The rows below fall into families. The same turns and mirrors carry the whole set onto itself and the rows of a family onto each other. For each named row, which other rows are in its family? Write them in the order they are listed.
These 32 rows form 4 families of 8 rows each.
luf: [ 13  13 -15  17  -2  70 -11 -11]
Bulog: [ -6  20 -12   9  -3  38 -48 -28]
fil: [-11   1  29   2  25  42   9 -31]
Bepon: [-35   9 -57  18  -8  24 -13 -16]
defuv: [-42   5 -53  17   4  18  -8 -21]
lidon: [-32  -3 -57  19  -4  23 -10 -12]
sifep: [  8  10 -27  10   1  72 -10 -20]
Zer: [  0  -6 -14   6  40  -5  32 -17]
Tov: [  2   9  27   6  20  40   6 -40]
Memit: [ 12  12  29  18  -3   3 -12   0]
kuzi: [-14  -2 -14  -5  43  -2  29 -19]
nimi: [ -6   4  26  18  19  39  14 -37]
vebuk: [-17  26 -13   8   3  31 -46 -29]
Kedub: [ 10  12 -57  13  26  33  11   5]
vulif: [ -1  21 -16  16   4  72  -3 -16]
Giko: [  2   5 -59   2  17  31  19   4]
lus: [  4  10  27  15   0  -6 -10 -10]
Peku: [ -1  22  28  11   2   0 -12   0]
Kagub: [  0  -8 -12  -3  46   1  25 -13]
Lave: [-21  -6 -11  40   2  -8  27  -4]
Rof: [-33  -3 -52  31   1  20 -12 -17]
rurat: [-16   0 -24  31   0 -14  25  -1]
Pigo: [  6  10 -58  -2  22  31   6   6]
seza: [  2  23  29  18   2   2  -9 -13]
Vin: [  2  17 -17   5  -1  74 -12 -18]
Mepe: [-19  -9 -14  32  -1  -9  19  10]
Gaz: [  1  -3  29   4  19  36   6 -33]
fep: [-10  22 -15  -5   0  32 -47 -17]
Vob: [  0  15 -62   5  20  32  14   0]
Tulur: [-13  20  -4   2 -10  34 -44 -23]
datuk: [-24  -2 -15  26   2 -13  27   2]
suluk: [ -6   1  -6  -4  38  -1  36 -15]

The rest of the family of Giko: Bepon, sifep, Tov, lus, rurat, Tulur, suluk
The rest of the family of Bulog: lidon, Zer, seza, Vin, Gaz, Vob, datuk
The rest of the family of luf: defuv, Memit, kuzi, nimi, Lave, Pigo, fep

The rows below fall into families. The same turns and mirrors carry the whole set onto itself and the rows of a family onto each other. For each named row, which other rows are in its family? Write them in the order they are listed.
These 18 rows form 6 families of 3 rows each.
Mudun: [ -3  30  21   9  21  11  21  36  25  34   1 -16  11   1  -8  23   1   2
 -15  -2 -32  16]
Reris: [ 31   5   5  17  18  14  -2  -3  61  12  -3   2  -8 -14 -32  13  -9  -2
 -10   9 -29  29]
daz: [-28 -34  -4   6 -19  12  -2   0 -49  -1 -28  33  21  -1 -29   2   2   1
   1 -19 -19 -22]
rulap: [-22  48   8   0   2  29   4  -5  19  35  -9 -13  28  -4 -44  22 -17  -3
  -1 -21 -28  -3]
Neba: [  6  44 -37   1 -17 -37  28  -5  -8 -10  -7  22  42 -16   8   5  -9 -15
  33 -11  -4  12]
Res: [ 19  24 -26  24   2 -37  12 -14 -22 -17   2  -6  29  16  33   0   1  -3
  26  -9  -6  19]
tevu: [ -7 -10  -7 -45 -44  26   9 -18 -11  -2 -21  31 -17   3 -30   3   6  11
  33  -7  20   9]
nes: [  8  34 -39  11   6 -29  29 -19 -19  -1   3  13  62  14 -12   7  -3  13
   8  -2  22  -3]
zamop: [ 15  18  12  12   6  17 -19  26  29  23  -8  -4 -17  20 -48  30   8 -10
 -11 -14  21  17]
Matig: [ 55  16 -31   7  -6 -20  25 -16   5  -9  -3  31   5   3  12   7  -2  26
  21  29 -21  27]
zir: [  4  14 -55   4 -12  -4  39 -23   3  -4  28  38  -6  11 -18  -3 -34   2
  30  21 -12   2]
Deto: [ 36  15 -56  25   3 -16  26  16  -3 -12  14  16  15 -19   3  17 -41 -19
   7   5  -7  13]
lemap: [ -4   1  -2  19  -4  24  27   3  44  18  19  12 -11 -12 -60   1 -14   2
   0 -18  25  16]
sina: [ -3 -45  14 -28   3   8 -25   2 -32 -11 -20  -2  16  -2 -11  -7  11  -6
 -10  -5 -19  10]
rited: [-17 -26  10 -17 -19  13 -19 -11 -35  -5 -10  12  18 -10 -20 -41  -3  26
 -12 -20   2   0]
gife: [ 28 -41  10   2 -29  22 -23 -14   2  -7 -37  24 -13  -6  -4   0  19  17
  17  -5  -7  25]
lugud: [-23  29  11  12  13  10  -4  23  29  43  12  17  13  23 -45   9   8 -12
  -2   3 -27  -2]
Bub: [  7  -8 -12 -32 -28  26 -22  -9 -37 -11 -24  10 -19   6  13  -3 -19  31
  -2   6  -2  -4]

The rest of the family of nes: daz, rulap
The rest of the family of zamop: Deto, Bub
The rest of the family of Reris: Matig, gife
The rest of the family of rited: Neba, lugud

The rows below fall into families. The same turns and mirrors carry the whole set onto itself and the rows of a family onto each other. For each named row, which other rows are in its family? Write them in the order they are listed.
These 32 rows form 4 families of 8 rows each.
tenal: [ -8  -6  11 -10 -41  38 -37  33 -25 -38 -18]
Dapa: [ 27 -23 -20  -6 -44  36   4  29   9  29 -19]
vokud: [-47   0  29   5 -46  19   6  36  10  -6  12]
redus: [ 20 -26  20  29 -11  48  -5   8 -16  18 -17]
sogok: [  0 -45   0 -39 -30  63  -2   7   9 -15 -17]
Pavu: [ -3 -32  37  -7 -17  56 -35   7  -5   2 -18]
dipak: [  2 -20  -1  -6   5   0  34  24  27 -42  -9]
fuf: [-22  -4  53  -3 -18  -1   4  26  26  11   2]
sovi: [  0 -32  29 -12   9  32  16   4   1 -49 -11]
Zub: [-19 -21  26  11   5  47   4  -2  40 -22   5]
kuram: [  2   5 -10  37 -30  44 -26  32 -13 -19 -14]
ludu: [-19   3  26  12 -35   0  25  42 -26 -19   2]
met: [  3 -13 -32 -30 -42  21  26  22  23  10  -5]
dev: [-28 -16  13 -18 -10  19   5  19  54 -25   4]
mul: [ 30 -37 -13  -4 -22  50  30  11  -3   0 -18]
ruz: [-12 -18  13 -57 -36  11 -22  23  -6 -11 -11]
vez: [ 11 -27  42 -22 -18  20  46  16 -12 -10  -4]
biv: [-14 -11  -5  12 -16  11  25  36 -10 -57  -4]
vid: [  9  -3 -29  16 -58  48  10  36  -3  -1  -2]
Veb: [ 13 -25   9  -8 -15  33 -51  19  -8 -22 -33]
vube: [  4 -11 -32  -3   8  18  -2  12  23 -42 -15]
tum: [-41  -5  -9   7 -31  31  12  31  30 -41   7]
Tadan: [ 10  -9  36   8  -5 -12  32  29  -4  -7 -11]
Lovi: [ 23  -5  12  -6  -5 -14  10  18 -31 -21 -18]
Tupa: [ -3   0  20   7   5   8 -45  12 -14 -18 -20]
Zil: [ 21 -33   0 -45 -42  29 -14  30 -14  -3 -30]
Dirol: [ 13   1 -24  35  -5  15   4  13  13   6 -11]
rini: [ -8   5  35 -18 -40   1  -5  24  -3  33   0]
razur: [ -8 -17  41   6 -20  37  30   8  21  22  10]
vurad: [  0 -12  -9 -30 -66  40  -3  38 -16 -17  -7]
tora: [ 20 -12 -12  29 -19  43 -29  17  13  12 -25]
vovur: [-26  -4  -8 -14 -27  31 -14  14  50   9   6]

The rest of the family of rini: met, ruz, vube, Lovi, Tupa, Dirol, vovur
The rest of the family of tora: Dapa, dipak, fuf, dev, Veb, Tadan, Zil
The rest of the family of tum: tenal, vokud, kuram, ludu, biv, vid, vurad

